[[-38  16  38  31]
 [-43 -42  32  48]
 [ 23  36 -45  31]
 [ 33 -42 -22 -35]
 [ 42  15  41 -42]]
|
[-38 -42 -45 -35]

[[ 37  45]
 [  0 -12]]
|
[ 37 -12]

[[ -5  27 -42]
 [ 16 -14  50]]
|
[ -5 -14]

[[ 35 -21 -53 -25  31]
 [-30  26  51  17 -37]
 [-33 -51 -10  41  46]]
|
[ 35  26 -10]

[[ -2   0   0  -3  -2]
 [-44  28 -12  49   7]]
|
[-2 28]

[[ -2 -59]
 [ 14 -26]
 [ 15 -51]]
|
[ -2 -26]

[[ 12  24 -35  12]
 [ 12 -10   6  27]
 [ 19 -12  -8  48]
 [ -9  -1 -14  34]
 [ 20 -22  39   5]]
|
[ 12 -10  -8  34]
---
[[ 12  24 -13 -31  24 -16 -40  13 -25  27   1 -30  -8]
 [ 12   9  34 -29 -16  36  50  28 -27  25 -33  19  30]]
|
[[ 12  24 -13 -31  24 -16 -40  13 -25  27   1 -30  -8]]

[[-30   3  19  34]
 [-10  27  51  25]
 [-10  21  37  18]
 [-32  15  27 -11]
 [-24  31  35  39]
 [-32   4  32   9]
 [  3  -5   5  13]]
|
[[-30   3  19  34]
 [-10  21  37  18]
 [-24  31  35  39]
 [  3  -5   5  13]]

[[-10  11  52 -36 -19  23  17  19   8 -21]
 [ 27   5 -51  42  14 -27  -4  -5  -6  10]
 [-41  33  -7   9 -43  -7  40  44  37 -32]
 [-32  27 -45  42 -20 -35  -6   6  21   1]]
|
[[-10  11  52 -36 -19  23  17  19   8 -21]
 [-41  33  -7   9 -43  -7  40  44  37 -32]]

[[-37  14  25  37 -18   6  40]
 [-34  10  29  46   2  31  29]
 [ 40 -25 -11 -23  23  -1 -36]
 [-14  21 -25  25  28  52 -54]
 [ -7  10 -17 -18 -37 -34  30]
 [  8 -24  45  19  39  22   8]
 [ 16 -21  14   1  35  16 -22]
 [ 19 -31  42   6  30   7   6]]
|
[[-37  14  25  37 -18   6  40]
 [ 40 -25 -11 -23  23  -1 -36]
 [ -7  10 -17 -18 -37 -34  30]
 [ 16 -21  14   1  35  16 -22]]

[[-20 -37 -41 -38  -7  33 -15  14]
 [ 33 -15 -35 -22 -27  25 -21  -9]
 [  2 -49 -46  -8  -3  34 -33   8]]
|
[[-20 -37 -41 -38  -7  33 -15  14]
 [  2 -49 -46  -8  -3  34 -33   8]]

[[ 13 -20  25   3  30  13  -9]
 [ 27 -30  33 -12  13 -13  17]
 [-14  38 -49 -21 -41 -22 -14]
 [ 21 -14   3   0  22  13 -23]
 [-20   2  29  21 -23 -12  40]
 [ 29 -39  38 -28  -2 -41  37]
 [-29   7  32  41  12  29  26]
 [-19  36 -40  -5 -38 -16  -2]
 [  7 -26  42  18  32  15   7]
 [ 41 -23 -24 -36   8 -21 -21]
 [-11  13  -7  -5 -30 -27  29]
 [-33  13   9  31 -13   0  30]]
|
[[ 13 -20  25   3  30  13  -9]
 [-14  38 -49 -21 -41 -22 -14]
 [-20   2  29  21 -23 -12  40]
 [-29   7  32  41  12  29  26]
 [  7 -26  42  18  32  15   7]
 [-11  13  -7  -5 -30 -27  29]]

[[ 10  11  -5  -3  -5 -21  -9   5  14]
 [ 12 -12  23  17   3   7  20  -9 -13]
 [ 12  12 -19   5  -9 -14 -11   8  16]
 [  7   8   0  -1  -3 -12  -1   7   5]
 [  7  -7  14   7   1   8  14  -2 -11]
 [ -2   5  -5   4   3   6  14   7  -4]
 [ -4  -8 -19   8  51  15  14  18  35]]
|
[[ 10  11  -5  -3  -5 -21  -9   5  14]
 [ 12  12 -19   5  -9 -14 -11   8  16]
 [  7  -7  14   7   1   8  14  -2 -11]
 [ -4  -8 -19   8  51  15  14  18  35]]

[[-34 -19 -11   3   5   4  16  18   3  47]
 [ -7 -19  54  64  26 -33  -8  -2 -28  -8]
 [ 31 -35 -21  -2  41  38 -37  11 -11  -7]
 [ 23 -52  35  42 -25 -13 -19 -28  39  22]]
|
[[-34 -19 -11   3   5   4  16  18   3  47]
 [ 31 -35 -21  -2  41  38 -37  11 -11  -7]]
